[[125 109 130 138 143 129 128 104 121 133 131 131]
 [130 127 136 142 121 121 120 117 129 137 134 134]
 [139 105 123 148 105 125 145 128 117 154 133 101]
 [119 119 135 142 119 120 127 132 136 128 115 122]
 [107 109 122 141 143 152 147 139 128 117 106 104]
 [135 132 138 142 134 134 133 124 123 121 116 118]
 [134 124 149 130 132 122 145 107 119 125 116 137]
 [130 136 138 135 125 119 118 122 131 138 138 133]]
->
[[131 131 125 109 130 138 143 129 128 104 121 133]
 [134 134 130 127 136 142 121 121 120 117 129 137]
 [133 101 139 105 123 148 105 125 145 128 117 154]
 [115 122 119 119 135 142 119 120 127 132 136 128]
 [106 104 107 109 122 141 143 152 147 139 128 117]
 [116 118 135 132 138 142 134 134 133 124 123 121]
 [116 137 134 124 149 130 132 122 145 107 119 125]
 [138 133 130 136 138 135 125 119 118 122 131 138]]

[[136 118 118 118]
 [123 129 138 143]
 [121 115 133 153]
 [ 98 136 118 134]
 [139 142 138 112]
 [127 152 122 105]
 [100 127 140 126]
 [154 109 130 138]
 [123 136 126 135]
 [129 129 135 123]
 [135 124 133 110]
 [131 142 134 123]]
->
[[118 118 136 118]
 [138 143 123 129]
 [133 153 121 115]
 [118 134  98 136]
 [138 112 139 142]
 [122 105 127 152]
 [140 126 100 127]
 [130 138 154 109]
 [126 135 123 136]
 [135 123 129 129]
 [133 110 135 124]
 [134 123 131 142]]

[[146 143 149 120 153]
 [119 131 121 122 136]]
->
[[120 153 146 143 149]
 [122 136 119 131 121]]

[[150 111 117  98 152 140 118 137 137 119 127 137 140 142 120]
 [130 129 122 128 106 155 117 115 136 135 154 149 124 121 108]]
->
[[142 120 150 111 117  98 152 140 118 137 137 119 127 137 140]
 [121 108 130 129 122 128 106 155 117 115 136 135 154 149 124]]

[[139 131 123 125 119 133 156 118 122 110 129 127 136 116 151]
 [113 123 125 144 109 131 110 123 121 112 109 138 131 152 125]]
->
[[116 151 139 131 123 125 119 133 156 118 122 110 129 127 136]
 [152 125 113 123 125 144 109 131 110 123 121 112 109 138 131]]

[[126 126 129 129 126 126 126 127 126 127]
 [131 125 135 126 128 128 129 138 130 136]
 [123 121 134 125 122 123 122 130 124 128]
 [116 109 144 114 114 112 111 131 118 128]
 [134 138 120 135 136 137 138 126 133 128]
 [145 151 113 145 146 150 151 130 142 133]
 [128 130 122 129 130 129 129 123 128 124]
 [120 118 131 120 121 119 118 125 122 124]]
->
[[126 127 126 126 129 129 126 126 126 127]
 [130 136 131 125 135 126 128 128 129 138]
 [124 128 123 121 134 125 122 123 122 130]
 [118 128 116 109 144 114 114 112 111 131]
 [133 128 134 138 120 135 136 137 138 126]
 [142 133 145 151 113 145 146 150 151 130]
 [128 124 128 130 122 129 130 129 129 123]
 [122 124 120 118 131 120 121 119 118 125]]
---
[[122 113 152 108 135 107 136 106 147 147]
 [154 145 109 152 107 154 116 150 119 102]
 [106 113 151 126 145 105 139 107 108 151]]
->
[[106 113 151 126 145 105 139 107 108 151]
 [154 145 109 152 107 154 116 150 119 102]
 [122 113 152 108 135 107 136 106 147 147]]

[[138 109 136 119 105 141]
 [141 106 129 118 110 134]
 [140 108 134 118 106 139]
 [107 146 123 137 138 123]
 [133 115 140 120 104 145]
 [137 111 138 119 105 143]
 [106 149 124 138 140 124]
 [124 124 118 129 129 120]
 [109 155 120 139 149 121]
 [108 155 120 139 148 121]
 [108 155 120 139 149 120]]
->
[[108 155 120 139 149 120]
 [108 155 120 139 148 121]
 [109 155 120 139 149 121]
 [124 124 118 129 129 120]
 [106 149 124 138 140 124]
 [137 111 138 119 105 143]
 [133 115 140 120 104 145]
 [107 146 123 137 138 123]
 [140 108 134 118 106 139]
 [141 106 129 118 110 134]
 [138 109 136 119 105 141]]

[[110 119 105 128 148 122 105 108 128 144 129 148 107 142]
 [122 129 137 129 119 149 112 139 137 127 124 113 132 144]
 [146 106 121 129 153 106 118 150 131 118 110 126 109 128]
 [126 150 140 117 153 119 146 150 140 134 137 139 114 142]]
->
[[126 150 140 117 153 119 146 150 140 134 137 139 114 142]
 [146 106 121 129 153 106 118 150 131 118 110 126 109 128]
 [122 129 137 129 119 149 112 139 137 127 124 113 132 144]
 [110 119 105 128 148 122 105 108 128 144 129 148 107 142]]

[[117 124 132]
 [130 121 103]
 [116 119 135]
 [134 132 140]
 [118 128 144]
 [120 132 148]
 [137 144 136]
 [119 118 125]
 [124 124 137]
 [119 125 133]
 [137 143 144]]
->
[[137 143 144]
 [119 125 133]
 [124 124 137]
 [119 118 125]
 [137 144 136]
 [120 132 148]
 [118 128 144]
 [134 132 140]
 [116 119 135]
 [130 121 103]
 [117 124 132]]

[[128 117 135 127 124 152 130 120 128 128 131 129 126 115]
 [129 124 116 128 132 123 134 126 127 130 129 134 130 133]
 [126 122 136 127 129 114 124 129 131 128 129 123 128 113]]
->
[[126 122 136 127 129 114 124 129 131 128 129 123 128 113]
 [129 124 116 128 132 123 134 126 127 130 129 134 130 133]
 [128 117 135 127 124 152 130 120 128 128 131 129 126 115]]

[[125 127 142 129 135 125 149 121 135 132]
 [126 129 126 114 123 133 115 143 134 130]
 [135 127 124 135 123 127 127 132 120 126]
 [125 125 141 123 137 130 138 129 135 133]
 [128 125 124 122 127 135 111 144 132 129]
 [134 128 137 133 129 134 150 136 129 126]]
->
[[134 128 137 133 129 134 150 136 129 126]
 [128 125 124 122 127 135 111 144 132 129]
 [125 125 141 123 137 130 138 129 135 133]
 [135 127 124 135 123 127 127 132 120 126]
 [126 129 126 114 123 133 115 143 134 130]
 [125 127 142 129 135 125 149 121 135 132]]

[[141 139 104]
 [129 134 146]
 [114 115 133]]
->
[[114 115 133]
 [129 134 146]
 [141 139 104]]
